Here are some points, each followed by its number:
array([-37,  29, -25,  15,  19,  42,  58,  15,   9,  29,  -7,  -1, -18, -45,
        71,  26]) 0
array([ 16, -51,   0,  32, 115, -29,  -3, -19, -28,  16, -19,  -5, -37,  -1,
       -40, -60]) 1
array([-20,  13,  -4,  -3,  22,   7, -43,  -1,  -7, -63,  15,  -7,  28,  34,
         8,   4]) 2
array([ 32, -35,  72,  35, -21,  39,  -8, 116,  49, -55,  -6, -68,  18,  22,
        -9,  25]) 3
array([ 65,  19,  51, -17, -13,  26,   5,   8,  -7, -36, -32,   1,  39, -20,
        19,  23]) 4
array([-42,  28,  -1, -22, -10,  46, -24, -44, -20, -10,   9, -16,  26,  24,
        26,   5]) 5
array([-45,  47, -40, -11,  -7, -17,  -1, -39,  11,  55,   7, -35, -48, -62,
        49,  39]) 6
array([-97,  30,   3, -13, -11,  41,  36,   5, -10, -32, -38,  15, -10,  -4,
        31, -39]) 7
array([-24,  25, -67,  46,  19, -78, -64,   8,  -5, -49, -25,  13, -28,  44,
       -49,  28]) 8
array([  0,  38, -48, -11,   9, -58, -67, -42,   2, -39, -22,  41,  57,  51,
       -46, -22]) 9
array([  3, -22,   0,  33,  17,   3,  24, -27,  -7,  -1,   6, -14, -44,  35,
        12, -81]) 10
array([-19, -18, -13,   8,  -6,  -4, -25,   1,  29,  12,   9,   1, -10, -12,
         2,  -3]) 11
array([ 22, -64,   9,  23,  11, -32, -25,  39,   4,   3,   6,  15,  -7,  29,
       -17, -13]) 12
array([ -15,   35,  -83,   23,    4,   40,   27, -127,  -68,   -8,   81,   52,
        -33,  -13,   26,   50]) 13
array([ 40, -56,   0, -25, -26,  37, -74,  35,  77,  16,   1, -29,  47,  10,
       -62,  -9]) 14
array([ -38,   57, -101,  -10,   19,  -66,  -41,  -38,   31,   93,   26,   36,
          4,  -17,  -58,   10]) 15
array([ 37, -56,  27, -64, -38,  64,  37,  81,  41,  52,  18,  33,  21,   1,
       -16, -58]) 16
array([  7, -64,  63, -12,  35,  39,  19, 101,  78,  37, -13,  -8, -25, -22,
        42, -33]) 17
array([  94,  -80,   82,  -40,  -26,  -16,  -55,  127,   53,   60,   40, -127,
         87,   75,  -22,   75]) 18
array([ 50, -13, -55,  -4,  21,  50,  40, -56,  86,  48,  51,  -3, -27, -63,
       -37,  12]) 19
array([ 18, 102,   5, -25, -59, -71, -14,  25,  45,  50,  58,   7,   5, -51,
        79,  25]) 20
array([-16, -13,  -3, -38,  -7,   8, -60, -19,   8,  30,   4,   9,  10, -24,
        20,  15]) 21
array([ 76, -15, -21,  95,   6, -33,   8,  28, -53,  -4, -27,  28, -40,  83,
       -52, -20]) 22
array([-25,  40, -17, -10, -37, -17, -29,  -2, -42, -20, -17,  62,  38,  45,
       -10, -17]) 23
array([-65,  14, -34,  -6,   3,  -2,  44, -37,  -8,  42,  44, -32,  -6, -70,
        71,   3]) 24
array([ 74, -79,   0,   0,  -8,   3,  -9,  64,  73,  27,  -6, -49,  76,   9,
       -53, -44]) 25
New points follow, each followed by the numbers of its two nearest points above by angle, seen from the average point of the numbered points, nearest first.
array([-60,  28, -66,  21, -14, -26,  14, -53, -87, -84,  29, -51,  24,   6,
        60,  81]) 13 5
array([-32, -24,  30,  -2,   5,  36,   2, -10,  51,  58, -24,  -2, -22,  -4,
        19, -32]) 17 11
array([ 73,  44, -18,  -3, -20, -31, -26,  -7,  32, -69, -52,   9,   9,  51,
         3, -60]) 9 23
array([  4,   2, -56,  -6, -23, -30, -10, -55, -25, -34,  38,  54, -12,  37,
         3, -16]) 13 23
array([ -5,   5,  -2,   7,  18,  13, -36,  16,   5,   7,  -8, -13,  38, -36,
        32,  12]) 21 4
array([-50, -20,  20, -13,   2, -14,  32,  26, -19, -26, -38,  24, -14,  55,
        -3,   1]) 7 23
array([  29,   56, -111,  -26,   72,  -65,    9, -102,   -7,   71,    7,   54,
          9,  -37,  -61,   -2]) 15 13
array([ 69, -36,  -3,  34,  14,   6, -78, -41, -28, -10, -27, -28,  22,  82,
       -88, -37]) 22 9
array([ -7,  53, -24, -17,  17,  21,  -5,  -7,  36, -20,  46,  32,  33, -20,
        24,  53]) 13 20
array([  5,  -7,   0,  45, -14, -31,  40, -19, -65,  -2, -15,  28, -12,   6,
       -23,  37]) 22 13
array([ -7,   8,  -6,   7, -38,   1,  45,   0,  42,  29,   3,  -2, -17, -46,
        23,  33]) 0 6
array([-11,  55,  20, -42, -43, -38, -64,  24,  45, -46,  18,  33,  52,  12,
        57,  31]) 20 2
